One vector is turned by the same rotation once a tick. Each row is the vector after some number of ticks, and that number follows the row.
The counts run from 0 to 38.
116 134 105 95 96 56 134 120 119 127 88 75 115 122 121 94 74 93 104 117 106 85 123 102 134 117 122 112 116 71 81 109 110 68 65 133 113 92 91 79 111 97 96 93 108 93 119 65 99 102 92 115 122 88 118 99 104 82 73 83 97 85 80 100 97 92 102 94 99 97 103 105 110 90 69 125 77 109 104 143 132 97 112 88 117 77 82 86 120 97 84 138 80 100 125 88 77 111 105 125 109 : 33
114 137 115 75 95 68 125 126 125 113 80 80 108 98 130 74 75 88 103 108 84 106 133 86 128 104 120 97 111 107 87 108 110 80 91 141 106 84 84 65 129 104 100 114 109 99 118 87 102 114 104 98 106 90 98 81 118 78 79 83 79 77 76 110 99 54 77 127 103 107 91 103 115 96 79 133 84 95 107 129 118 93 117 86 106 79 92 100 103 109 72 133 95 89 115 62 73 114 98 127 105 : 17
106 137 120 69 93 77 121 131 123 106 78 80 104 89 133 74 88 95 99 108 73 111 132 83 124 99 116 93 102 124 89 102 104 83 100 138 106 82 81 68 125 114 103 122 103 107 115 97 105 120 98 93 97 93 89 73 111 80 88 84 73 72 72 109 107 50 71 135 106 108 85 105 116 93 88 124 90 100 110 124 109 95 117 80 105 78 100 104 93 111 68 124 105 85 107 69 76 118 93 124 104 : 10
94 131 125 72 89 96 106 125 123 101 75 79 104 81 135 82 96 99 92 109 64 113 129 98 116 92 109 91 99 133 93 100 104 85 107 131 106 81 89 78 119 124 117 116 97 124 103 108 109 125 90 83 84 96 75 69 91 80 96 86 63 89 64 114 118 42 66 131 107 112 77 103 113 82 97 107 104 107 119 113 100 98 118 74 105 84 108 101 76 111 73 130 113 72 97 85 77 121 87 109 103 : 0
96 133 124 67 88 92 105 125 125 100 75 78 98 81 135 79 97 100 94 108 63 111 127 97 113 93 114 91 104 135 92 102 103 87 103 128 106 81 84 79 118 124 116 114 97 121 103 104 105 125 96 86 84 96 79 65 95 81 95 85 64 87 67 114 112 44 69 131 111 112 76 106 114 83 98 108 101 109 114 115 100 98 120 75 107 86 106 100 76 112 75 129 113 76 98 82 76 118 89 109 103 : 1
119 136 109 86 100 62 139 121 122 119 86 77 112 114 126 84 74 89 109 111 98 92 129 91 133 116 121 101 114 87 80 110 110 74 78 138 107 88 85 71 121 99 96 107 111 94 122 74 103 105 99 110 115 90 109 91 116 80 76 85 90 77 78 109 100 71 91 113 97 102 99 105 113 96 71 128 78 100 102 135 125 93 118 87 111 76 86 93 115 106 77 133 85 96 121 68 75 113 101 132 109 : 25
103 137 123 69 89 83 116 128 123 103 80 82 101 85 137 76 93 98 95 108 67 113 131 91 118 95 112 90 103 129 91 103 100 83 105 134 109 84 83 73 123 119 113 119 103 114 109 103 100 124 100 90 90 95 84 69 103 79 90 86 67 80 68 113 109 46 71 134 107 112 81 104 116 90 94 115 96 105 113 122 103 97 118 78 106 82 101 105 83 113 73 128 110 77 104 75 78 118 92 117 102 : 6
114 135 100 97 98 61 136 117 119 129 90 76 116 124 120 96 75 97 102 118 107 82 117 103 131 121 123 121 118 70 80 110 111 67 57 130 115 90 93 85 109 93 99 88 107 96 122 59 96 102 84 118 123 89 120 100 97 84 76 82 101 87 81 97 96 95 110 88 97 98 103 103 109 89 70 123 82 108 102 140 133 98 110 86 117 72 81 85 125 97 85 136 81 101 123 94 82 111 101 122 109 : 36
111 136 99 98 100 60 135 115 115 130 95 73 116 122 122 98 72 99 101 120 108 83 117 106 132 123 120 124 120 69 78 112 113 64 58 129 116 92 92 84 109 95 102 88 111 96 122 60 92 102 82 119 123 87 122 99 95 84 74 82 102 91 83 101 96 100 108 91 97 97 104 102 109 88 69 127 83 112 107 141 134 97 111 86 118 72 80 88 121 97 89 135 79 101 129 99 83 109 100 120 107 : 37
116 135 98 100 100 59 136 115 116 133 95 73 118 122 117 99 73 100 102 120 112 80 116 108 129 116 120 124 117 67 77 108 112 64 56 129 113 91 95 89 102 97 101 82 106 100 122 63 91 98 82 118 123 89 119 103 93 84 76 88 99 89 81 101 96 100 110 89 100 99 103 106 108 87 68 123 83 113 104 141 133 99 110 85 117 71 85 83 124 94 87 134 83 98 125 103 84 107 102 120 108 : 38
118 134 108 92 97 56 138 119 120 123 89 76 114 119 124 90 70 90 107 110 102 87 125 95 134 114 124 109 119 78 80 108 112 74 70 136 111 90 89 75 115 93 98 99 112 93 123 69 98 104 95 113 121 88 117 96 109 84 76 83 95 79 80 105 96 79 97 105 97 98 104 103 110 95 69 127 77 101 105 143 131 95 114 89 111 75 87 88 118 97 79 136 82 99 125 76 78 113 101 127 110 : 29
115 139 115 76 94 66 130 130 124 114 82 80 106 103 130 76 73 86 104 110 86 101 134 85 131 105 122 97 111 103 85 106 110 79 89 142 108 85 83 65 126 106 97 111 108 101 121 85 104 114 101 100 105 92 101 82 120 80 83 82 80 70 79 112 101 55 78 126 100 106 95 105 117 100 78 131 83 99 105 130 121 95 116 87 105 79 91 99 104 108 73 132 94 95 117 60 74 115 97 125 106 : 18
112 137 112 80 95 66 131 127 121 114 83 81 106 101 130 79 78 92 103 108 84 101 135 87 130 108 123 98 113 101 89 107 107 80 85 138 109 87 83 70 124 107 98 111 110 95 124 85 103 110 102 99 110 90 102 85 117 74 82 81 83 72 74 109 102 60 81 126 99 106 98 104 116 99 79 129 83 96 105 135 124 96 118 84 112 76 95 97 104 110 73 135 90 93 116 60 76 114 101 126 106 : 19
122 133 108 88 96 58 137 120 122 121 86 79 110 116 127 86 73 91 107 112 99 90 130 91 133 114 125 106 113 86 82 110 110 75 74 139 107 89 85 74 121 100 96 105 112 95 127 71 103 103 97 108 117 89 111 94 112 80 76 83 93 76 78 107 99 73 91 111 97 101 100 103 111 96 69 128 76 100 106 141 129 96 116 87 112 75 87 93 116 101 75 136 85 99 121 70 76 116 102 129 111 : 26
105 136 120 72 94 81 119 131 128 105 79 79 100 88 133 76 84 98 96 110 71 111 133 86 121 97 114 92 103 126 93 102 105 84 102 134 107 83 80 72 124 118 112 119 103 113 111 96 102 119 100 91 92 93 84 70 107 77 86 82 71 76 71 111 108 47 71 136 106 113 86 106 115 92 91 123 91 104 110 124 108 99 113 79 102 77 101 104 87 112 70 130 106 82 106 70 75 117 95 117 102 : 8
106 136 118 72 96 75 123 127 127 105 81 78 103 90 136 74 82 95 98 107 74 110 135 84 124 100 113 94 105 121 91 105 104 83 99 139 106 85 80 69 129 113 102 116 104 105 115 95 103 120 102 93 94 90 86 74 114 79 87 82 75 74 70 113 104 47 69 134 103 110 88 102 118 95 89 125 88 100 109 125 110 94 115 80 108 80 98 104 95 111 69 131 104 83 110 66 78 116 97 124 104 : 11
106 135 121 70 91 76 118 127 124 103 78 79 101 90 135 77 84 98 100 106 71 113 133 86 122 95 117 94 102 124 89 103 105 88 103 140 108 84 84 75 124 117 108 120 105 110 114 99 103 121 102 94 95 92 88 76 110 80 90 82 70 74 70 110 107 45 69 134 107 109 85 104 116 94 93 125 89 104 109 125 108 97 117 80 103 80 99 102 87 112 68 131 105 83 104 68 75 117 91 121 102 : 9
118 135 105 92 97 59 136 120 119 125 89 73 117 120 123 91 71 93 104 116 104 88 121 98 133 117 123 110 117 77 80 110 114 70 64 132 110 92 90 76 116 93 101 97 114 93 123 68 101 99 93 112 122 89 118 98 104 79 73 83 96 80 79 103 96 87 99 102 98 99 104 102 110 91 67 128 79 105 103 142 131 96 111 88 111 73 85 91 118 97 80 135 80 97 126 80 80 115 102 126 112 : 31
118 134 103 95 99 57 136 116 119 130 89 75 116 121 119 96 72 95 104 117 107 83 120 102 129 116 121 116 118 72 79 112 113 69 61 132 113 92 92 81 113 97 97 89 110 93 122 61 97 101 87 115 122 88 119 99 103 82 71 83 99 86 78 101 96 91 108 96 100 96 103 104 111 89 71 122 81 105 105 142 132 96 114 91 117 73 79 84 122 97 85 137 80 102 127 88 81 113 101 122 113 : 34
121 136 114 82 95 62 130 125 124 117 86 77 107 108 130 78 73 92 107 112 90 95 132 86 134 112 123 98 109 92 79 109 112 78 82 141 110 90 82 67 128 103 97 109 112 94 118 79 102 108 102 104 111 88 105 89 121 79 80 84 85 73 80 107 102 65 83 122 99 102 98 102 113 96 75 131 79 99 106 135 123 92 115 88 109 75 90 95 112 105 75 137 87 93 121 66 74 116 101 131 110 : 22
116 135 105 93 98 56 137 121 119 124 85 78 115 117 122 89 71 90 104 114 102 89 126 97 131 115 121 111 118 76 80 109 110 74 67 134 110 89 88 78 112 97 97 96 111 91 122 66 100 104 95 114 123 88 116 99 109 78 74 82 97 79 83 105 99 86 99 100 97 99 101 106 113 94 65 130 75 100 105 142 130 95 115 87 115 76 83 88 119 97 79 134 82 98 123 81 75 113 101 127 111 : 30
111 137 116 75 94 69 126 129 122 109 82 80 102 96 132 76 81 93 100 107 79 109 135 83 125 103 118 93 107 114 85 106 104 85 98 139 105 83 83 68 126 113 103 116 106 102 117 92 102 114 103 96 99 93 88 78 115 76 83 83 77 73 71 108 104 54 73 133 100 107 88 103 115 97 84 128 84 101 104 127 117 95 118 84 106 80 97 101 98 108 70 128 97 89 114 57 77 118 94 125 104 : 14
118 135 111 84 95 62 136 124 120 121 86 80 111 112 129 81 73 88 107 111 97 94 134 89 132 113 123 99 118 91 84 107 111 80 78 139 108 89 85 68 123 102 94 106 108 93 123 76 104 107 97 110 112 85 108 91 118 78 78 80 89 72 79 108 96 71 86 115 98 101 101 104 112 95 75 128 81 96 103 138 125 96 115 87 109 77 88 94 114 104 72 135 86 95 123 67 75 115 99 128 110 : 24
113 139 118 71 94 69 127 128 125 108 83 86 105 97 130 76 79 92 99 109 81 108 136 84 127 107 118 95 106 111 87 106 107 82 95 141 108 83 81 64 131 110 99 114 107 104 117 90 104 114 102 100 105 92 95 81 118 81 84 85 82 73 75 109 106 58 77 131 102 107 92 106 115 97 85 127 84 101 109 128 117 92 117 83 108 78 96 101 98 111 70 131 94 89 113 61 75 112 95 128 106 : 15
117 136 113 80 96 66 130 127 121 115 80 77 109 103 129 77 73 90 103 109 89 100 130 86 128 111 123 97 112 101 81 110 106 80 87 140 108 89 84 66 126 104 96 111 107 96 120 81 102 112 103 104 108 89 104 86 118 77 79 81 83 72 76 107 99 60 80 123 100 106 96 105 118 99 78 129 78 97 102 134 122 98 115 87 109 77 93 98 109 106 74 130 87 95 121 59 75 117 102 129 108 : 20
102 134 123 69 91 86 113 130 123 102 79 80 103 84 134 78 91 99 94 108 65 115 133 89 121 95 112 88 102 128 95 102 103 86 104 134 105 82 82 71 120 122 113 119 102 116 107 102 106 122 99 87 89 94 83 70 99 81 92 85 65 79 67 113 112 45 70 133 111 113 81 104 115 92 96 116 98 106 114 118 102 98 118 79 104 82 104 102 85 110 74 126 107 77 103 74 78 119 89 114 102 : 5
106 136 116 71 93 74 120 131 127 107 77 80 102 94 135 74 81 94 99 109 76 108 134 82 124 103 118 90 103 118 89 107 106 83 98 138 106 88 83 68 129 112 104 118 107 105 117 97 102 114 100 95 99 93 91 74 113 79 86 86 75 73 72 112 101 51 75 135 101 107 88 105 115 96 86 125 89 102 108 127 113 94 112 80 103 79 99 102 94 114 70 132 99 86 112 65 75 116 92 124 102 : 12
114 135 115 75 98 67 126 126 125 111 78 81 105 97 132 75 78 94 102 108 82 106 134 84 126 106 119 98 107 106 87 106 108 83 96 139 112 87 81 65 128 107 102 117 110 101 119 89 103 115 107 100 103 90 100 83 120 78 82 87 79 71 77 111 105 57 76 128 103 112 93 104 118 98 81 131 85 100 107 131 115 97 116 81 106 78 95 100 101 109 74 128 94 92 117 62 72 115 97 126 106 : 16
117 136 106 90 95 57 135 123 119 125 85 77 115 113 125 89 73 90 107 114 102 88 128 95 133 116 126 107 117 85 84 109 113 71 71 134 109 93 84 71 118 97 102 98 108 95 124 69 100 102 93 111 118 89 115 95 111 80 77 84 92 75 77 107 96 79 95 106 95 99 97 104 114 95 71 127 80 101 105 140 130 96 113 88 114 77 82 92 117 99 78 136 82 101 123 75 75 113 102 130 109 : 28
118 134 103 96 99 60 137 118 114 125 90 74 117 119 122 91 74 93 104 113 106 84 122 96 130 118 122 112 117 77 79 111 110 70 66 130 111 88 91 81 114 94 99 94 108 94 125 64 100 104 91 113 123 85 117 99 105 81 75 82 96 83 78 97 99 86 99 97 94 100 103 103 109 93 66 126 80 104 103 144 132 98 112 87 116 76 84 86 119 98 81 135 80 100 123 81 77 112 100 127 109 : 32
97 133 122 67 93 87 108 125 126 102 76 80 102 84 138 78 93 101 95 111 63 113 129 90 115 95 114 89 101 132 93 101 100 85 104 136 106 85 82 78 123 122 115 121 97 118 110 105 103 125 93 86 86 95 79 67 101 80 95 84 66 86 68 112 116 45 67 133 109 117 77 107 117 88 96 112 100 106 114 116 100 101 114 76 106 85 104 102 81 112 74 131 114 76 101 78 76 119 88 115 101 : 3
97 132 124 69 87 89 109 125 126 103 76 82 102 84 133 80 95 100 94 109 66 110 132 98 116 94 111 93 100 133 93 101 102 85 106 129 107 82 81 76 117 122 117 117 97 119 106 106 106 125 94 85 84 94 78 69 95 76 95 84 63 84 65 112 117 43 68 134 109 115 75 107 118 85 98 113 96 107 114 117 101 96 116 76 106 82 106 104 77 111 73 129 113 76 102 79 82 118 86 113 104 : 2
108 137 116 72 93 72 124 127 123 109 79 80 105 93 133 76 81 93 101 108 78 107 135 83 126 102 120 91 104 116 89 104 106 83 97 140 107 87 82 66 129 110 101 115 107 104 118 95 105 114 103 97 97 91 95 77 115 77 85 81 75 73 75 110 103 50 75 133 101 110 89 104 117 98 85 126 85 100 109 128 116 93 118 84 107 78 94 99 97 113 71 130 100 85 112 62 76 117 94 123 104 : 13
97 134 122 67 90 91 109 127 122 99 80 78 104 81 134 79 92 100 96 109 66 114 130 92 117 94 112 89 102 130 91 102 102 85 104 134 106 83 82 75 122 122 114 121 97 116 108 106 108 122 98 89 86 96 81 66 97 80 90 84 67 81 66 112 110 44 66 135 108 114 81 104 117 89 96 115 99 109 114 119 101 98 116 79 105 86 104 100 82 113 74 131 109 76 104 78 79 117 89 116 101 : 4
